(in the rows, 128 means zero)
One turn moves each row of this set onto another row. After a few examples, where does it send each row asked below?
z81: [152 112 166 124 130 121 107 116 157 108 119 125 151  75]
z498: [114 113 121 120 108 141 111 113 112 118 128 110 153 139]
z784: [106 126 126 138 120 110 121 122 147 133 104 140 156  96]
z246: [106  95 148 147 104 137 130  94 120 127 120 132 163 102]
z782: [142 123 176 124 121 120  82 126 111 129 110 120 154 111]
z139: [169 121 166 126  99 119 109  93 158 152 122 130 155 141]
z52: [162 138 139 110  87 114 105  83 152 141 125  93 166 116]
z525: [134 122 111 130  90 134 104 105 110 141 135  98 168 110]
z217: [101 134 127 137 129 121 114  90 133 156 132 119 145 123]
z277: [150 127 121 136  95 115 101 121 121 161 125  94 132 110]
z428: [121 111 146 141 106 124 129  96 154 142 132 117 144 157]
z431: [129 104 144 127 136 132 117 121 132 144 127 130 109  96]
z955: [168 125 128 117 107 112  95  78 138 140 130 144 132  96]
z928: [144 109 155 118 111 100  96 108 135 128 116 101 133 155]
z105: [144 118 121 139  89 136 119  87 159 110 115 126 172  91]
z96: [115 117 153 126 134 127  99 131 111 140 134 110 145  93]
z407: [161 109 163 104 140 107  98  96 131 127 139 100 139 113]
z473: [129 109 152 135  95 141 127  72 128 145 154 126 136 102]
z659: [165 122 125 156 103 121 114 100 152 117 126 113 176 128]
z995: [181 102 129 109 115 115 110 108 128 131 132 125 168 102]
z72: [172  95 163 136 102 125 112  95 150 117 113 119 129  87]
z414: [154 114 157 112  92 105 113 129 131 126 124  85 169  99]
z959: [111 119 163 130 113 126 115  70 158 115 105 131 145 102]
z448: [122 120 165 112 111 121 103 100 151 138  99 146 132 138]
z87: [134 121 164 139  92 101 112 102 136 129 144  78 130 102]
z961: [138 130 166 123 117 140 126 119 170 123 118 142 163 104]
z975: [115 137 131 115 110  99 107 109 157 122 118 120 116  96]
z376: [128 117 128 138  68 142 129  94 153 132 109 111 137 101]

z959 turns into z407
z376 turns into z72
z139 turns into z448
Where do these go?
z87 turns into z473
z498 turns into z659
z96 turns into z525
z414 turns into z246

One turn moves each row of this set onto another row. After a few examples, where does it send each row asked below?
z996: [114  97 123 101 188 124  96 126 133 111 109 123 108 140 153 112 166 149]
z503: [137 121 104 146 141 123  81 113 110 103 120 104 152 123 124 112 154 135]
z44: [126 132 142  90 155  99 104 128 148 118 123 156 114 136 147  85 136 145]
z676: [152 123 110 144 127 134  82  98 119 129 145 116  96 127 133 104 139 128]
z744: [ 89 141 101 134 157 125 128 118 126 121 126 129 120 139 146 122 170 137]
z379: [130 131 102 106 126 110 101 135 163 140 140 144 123 110 135  83 126 130]
z378: [127 113 153 144 130 132 123 107 140 133 143 126 103 120 134 131 137 124]
z643: [128 125 146 162 138 123 116 107 157 124 133 150 147 118 134 113 132 125]
z871: [158 106 117 123 145 126  93 100 140 133 117 129  84 121 133  76 149 117]
z766: [123 137 127  88 143 124 102 147 119 135 108 143  88 123 151 111 139 144]
z949: [109 116 117 119 134 144 110 120 144  98  97 107 114 114 133  98 126  99]
z171: [138 102 126 133 141 108  51 137 148 119 135 132 110 121 149 117 150 103]
z288: [154 125 136 114 161 115  74 116 127 139 122 141 119  96 130 109 124 105]
z159: [129  95 130 168 146 129 104 138 126 127 129 106  97 125 140 127 158 131]
z85: [116 128  99 109 154 119  68 154 143 137  96 125 100 118 143 108 155 131]
z870: [111  87 119  93 148 119 107 133 149 142 129 138 103 142 150 101 122 120]
z812: [125 146 109 121 180 111 101 138 124 105 113 151 128 114 140 104 166 159]
z155: [125 127 122 119 164 124  95 107 141 130 143  99 150 126 163 115 145 153]
z694: [132 107 125 185 152 120  97 137 143 116 118 130 143 124 141 108 153 131]
z634: [131 130 127 127 118 142  82 145 138 120 121 141  96 124 144 119 151  93]
z716: [114  94 132 121 163 124  85 124 146  75 123 115 114  99 147 110 136 117]
z678: [120 115 147 122 176 111  95 121 140 107 114 121 134  95 142 107 136 169]
z32: [116 105 125 118 191 136  89 156 128 119 118 148  95 138 142 103 140 134]
z190: [ 92 121 115 124 133 122 132 130 143 121  92 109 113 115 122 102 148 134]
z921: [124  93  97 152 122 127  99 119 133 107 128 130 113 151 155  93 158 114]
z866: [138  92  92 146 158 124 112 149 142 144 116 124 115 130 154 123 159 139]
z339: [124 155  99  99 136 106 113 124 142 134 116 131 141 109 130 102 146 135]
z395: [114 109 116  79 144 118 107 113 151 140 114 105 122 134 145 111 143 126]
z917: [142 133 134 136 128 127 102 122 119 121 115 168 100 147 142  92 136 113]
z590: [137 147 105 129 170 127  83 158 141 119 132 151 115 107 128  87 142 142]
z690: [120 123 113 110 165  94  71 135 171 121 110 139 128 132 140  82 147 135]
z696: [ 97 107 141 116 164 121 103 145 154 101 106  99 134 110 136 113 147 133]
z598: [126 117 109 153 178 115 111 138 167 132 114 152 146 139 135 117 151 125]
z618: [133  99 115 130 140 118 115 141 137 103 115 147 100 132 149  78 169 102]
z663: [143 140 140 124 167 121 128 123 163 132 144 145 131 133 127 123 136 130]
z61: [102 146 116 126 161 121 106 132 137 122 139  99 147 131 143 127 158 128]
z133: [108 107 131 144 151 124  94 131 128  93 135 160 143 142 153 119 144  98]
z119: [148 105 135 141 149  94  70 111 131 121 128 159 113 142 146  89 136 126]
z549: [130 111 123 138 166  96  94 113 112  88 123 138 114  91 142  95 125 142]
z166: [129 116 136 121 157 112  94 155 125 108 121 160 133 108 147 110 147  89]
z808: [116 115 119 134 149 124  97 115  95  98 130 115 117 124 120 138 162 129]
z370: [117 127 122 129 149 112 122 108 128 126 100 131 112  96 127  95 138 171]
z268: [123 133 108 138 135 116 116 112 109 110 100 130 115 105 128  87 115 126]
z359: [113 122 108 129 158 128 115  90 130 130 129 130 125 133 167 110 157 165]
z95: [136 139 141 138 155 129  78 108 118 116 150 146 129 117 130 131 125 116]
z710: [109 104 128 118 135 132 115  87 121  95 130 138 124 132 133 133 155 128]
z732: [128 109 114 130 127 131 100  84 136 100 119 130 158 131 134 105 147 134]
z357: [154 118 125 118 148 129 129 137 139 144 146 118  96 126 142 130 143 144]

z710 turns into z155
z190 turns into z643
z119 turns into z85
Where do these go?
z676 turns into z812
z618 turns into z379
z716 turns into z357

